(in the rows, 128 means zero)
Each named turn below is shown by a few rows before and after it. Which turns, in which order, take the first row of each later pair to the second? The first pair is answered.
turn Vero:
[158 154 101 156 146 122 115 113 110 137 139 138 140 149]  ->  [154 133 103 146 130 127 122 102 102 138 137 146 161 149]
[165 145 117 146 153 122 115 118  99 158 174 112 139 159]  ->  [159 126 119 134 116 130 131  93  94 151 153 123 171 153]
[126  99 119 130  95 119 141 140 164 107 123 148 112  78]  ->  [118 103 136 155 152 128  99 156 143 142 106 147  79 107]
turn mukab:
[123 117 129 132  89 130 149 128 121 117 133 120 137 107]  ->  [139 133 119 149 105 134 149 120 106 126 142 125 148 126]
[115 164 107 171 110 100 137 141 106 147 112  97  90 140]  ->  [ 99 152 112 153 103 103 150 154 118 140 107 103  84 125]
[167 141 143 153 140 126 111  92 152 150 162 110 135 118]  ->  [129 111 151 125 103 124 132 117 167 129 119 127 120  78]
turn nufu:
[183 157 111 132 115 129 157  98 127 101 149 103 143 155]  ->  [186 171 100 145 142 121 150 124 128 101 151 106 109 151]
[182 143  75 138  94 131 176 103  99 127 121 146 188 170]  ->  [187 165  55 178 136 128 155 142 110 129 132 161 151 166]
[119 128 131 145 140 110 114 163 119 128 103 148 127 118]  ->  [107 117 146 130 129 118 113 154 120 140  97 143 134 120]
Pairs:
Between the rows of a pair lie 2 to 3 turns.
[146 147  78 167 154 128 118 147 133 157 140 228 126 141]  ->  [154 147  67 160 134 115 134 142 148 134 159 230 130 120] => Vero, Vero
[145 117 116 159  80 147 150  96 101 110 120 161 190 129]  ->  [145 135 101 206 155 140 108 160 118 126 118 173 113 125] => nufu, nufu
[120 116 118 102  98 123 148 125 157  99 122 134 133  93]  ->  [103 104 140 109 110 144 133 116 136 129  94 148 138 128] => Vero, Vero
[155 141 102 135 110 131 137  95 104 132 166 118 177 147]  ->  [114 115  97 132  88 137 156 141 122 102 117 167 149  91] => nufu, mukab, mukab
[104 131 151 141 173 128  92 104 113 187 103  63 166 163]  ->  [119 156 123 154 188  85  90 124 147 153 158  44 127 125] => Vero, Vero
[130 125 182  84 118 134 100  69  90 168 137  74 189 201]  ->  [ 66  76 195  58 103 117 113 149 157 123  85  90 103 113] => Vero, Vero, mukab
[124 150 106 150 144 108 114 138 140 116 140 127 108  91]  ->  [138 158  94 144 114 125 133 102 116 111 144 138 159 109] => Vero, Vero, mukab
[158 142 148 146 120 113 111  90 164 105 160  80 157 162]  ->  [138 133 112 167 114 100 138 148 188  73 134 135 112 106] => mukab, nufu, nufu
[ 96 131  90 137 108 135 155 169 130 111 137 145 124  90]  ->  [ 78 111 140 138 134 158 125 165 107 151  97 128 121 129] => Vero, nufu
[119 130 108 142 133 147 154 153 168 103 114 154 106  99]  ->  [108 106 148 131 134 168 138 144 150 143  75 154 130 128] => Vero, nufu
[122 144 159 171 187 109 114 124 131 173 159 103 132 191]  ->  [ 63  82 184 112 113 104 158 141 176 124 111 113 109 110] => mukab, Vero
[157 172 117 130 102 119 145  89 131 143 163 118 154 171]  ->  [126 130 125 110  56 128 175 103 140 120 110 151 150 136] => mukab, mukab
[112 108 117  84 125 120 138 119  70 120  96 136 153 131]  ->  [106 118 125 102 174 126 111 142  66 135  96 128 127 148] => Vero, Vero
[ 58 110 115 142 124 109 120 180 132 119 100 160  66 108]  ->  [111 149  71 132  73 102 176 111 110  88 151 166 155 107] => nufu, mukab, Vero
[148 131 170 132 172 131  86 116 120 153 134  96 139 181]  ->  [128 129 161 122 153 101  95 155 171  93 143  87  77 103] => mukab, nufu, Vero
[147 118 150  83 111 132  73  47 104 188 116  97 130 169]  ->  [157 143 144 106 154 116  54  81 122 188 146  77  77 160] => Vero, Vero
[126 133 126 129 101 138 127 179 125 132  88 182 129  85]  ->  [157 153 119 138  99 154 127 142  95 151  99 191 170 118] => Vero, mukab, Vero
[ 85 103 164 131 158 135  99 148 109 112  49 138  76 140]  ->  [100 127 127 148 167 124 104 166 127  95  71 152  54 122] => Vero, nufu, Vero
[129 137 113 138 110 106 144 149 152  65 153 146 102  82]  ->  [162 171 100 157 132 109 128 140 139  79 189 135 113 121] => mukab, mukab
[212 188 102 121 102 118 145  81  81 146 158 148 204 181]  ->  [206 186 111 137 133 132 116  97  64 183 140 149 192 208] => Vero, Vero
[112  82 111 103  94 155 152 120 157  91  62 164 129  77]  ->  [ 98  67 128 118 133 171 125 128 137 134  32 161 116 115] => Vero, Vero
[173 149  82 131  70 134 171  91  95 101 158 156 196 121]  ->  [155 131 111 151 108 166 131  87  62 157 109 166 201 179] => Vero, Vero
[135 122 136 120 108 132 153 103 131 129 125 104 162 131]  ->  [139 128 120 158 149 150 133 126 110 152 104 140 134 157] => nufu, nufu, Vero
[173 159  58 137 123 148 130 170 179 102 195 117 128  95]  ->  [154 138  82 166 164 193  96 184 118 164 116 158 137 166] => mukab, mukab, Vero
[122 153 131 161 149 148  90 161 159 121 130 140 132 170]  ->  [116 132 113 146  95 150 134 152 159  92 116 174 143 131] => mukab, mukab, Vero
[151 143 100 166 164 139 111 121  96 154 144 147 139 181]  ->  [164 160  80 173 156 119 122 120 124 126 175 136 114 148] => Vero, Vero
[145 183 130 164 139 114 118 127 119 142 157 105 122 149]  ->  [100 141 150 154 123 144 117 133 101 160  84 152 133 148] => mukab, Vero, mukab
[ 97 130 148  99 154 128  72 166 161  87 161  76  85 151]  ->  [ 81 111 155  87 148 146  61 152 138 122 130  91 105 184] => Vero, Vero, Vero
[ 92 108 117  99 116 125 153 171 186  83  94 121  88  62]  ->  [146 138  71 122  75 136 188 122 130  88 104 178 161  89] => Vero, mukab, Vero
[112 115 120  88  53 134 146  96 146 112 140 122 138  91]  ->  [122 135 106 107 103 113 128 121 166 111 175 105  97  75] => Vero, Vero, Vero
[118 106 143 121  81 146 132 104 108 130  79 154 147 131]  ->  [120 119 151 147 143 145  92 135 111 152  77 144 102 156] => Vero, Vero
[ 75  95 159 111 119 123 109 148 174 131 115 104 102  87]  ->  [ 68  91 169 103 105 147 112 132 159 147  90 105 134 103] => nufu, Vero, Vero
[108  97 133 155 155 153 111 117  96 148 152 141 140 177]  ->  [ 88  86 132 143 142 121 126 145 151 109 160 129  91 105] => Vero, Vero, mukab
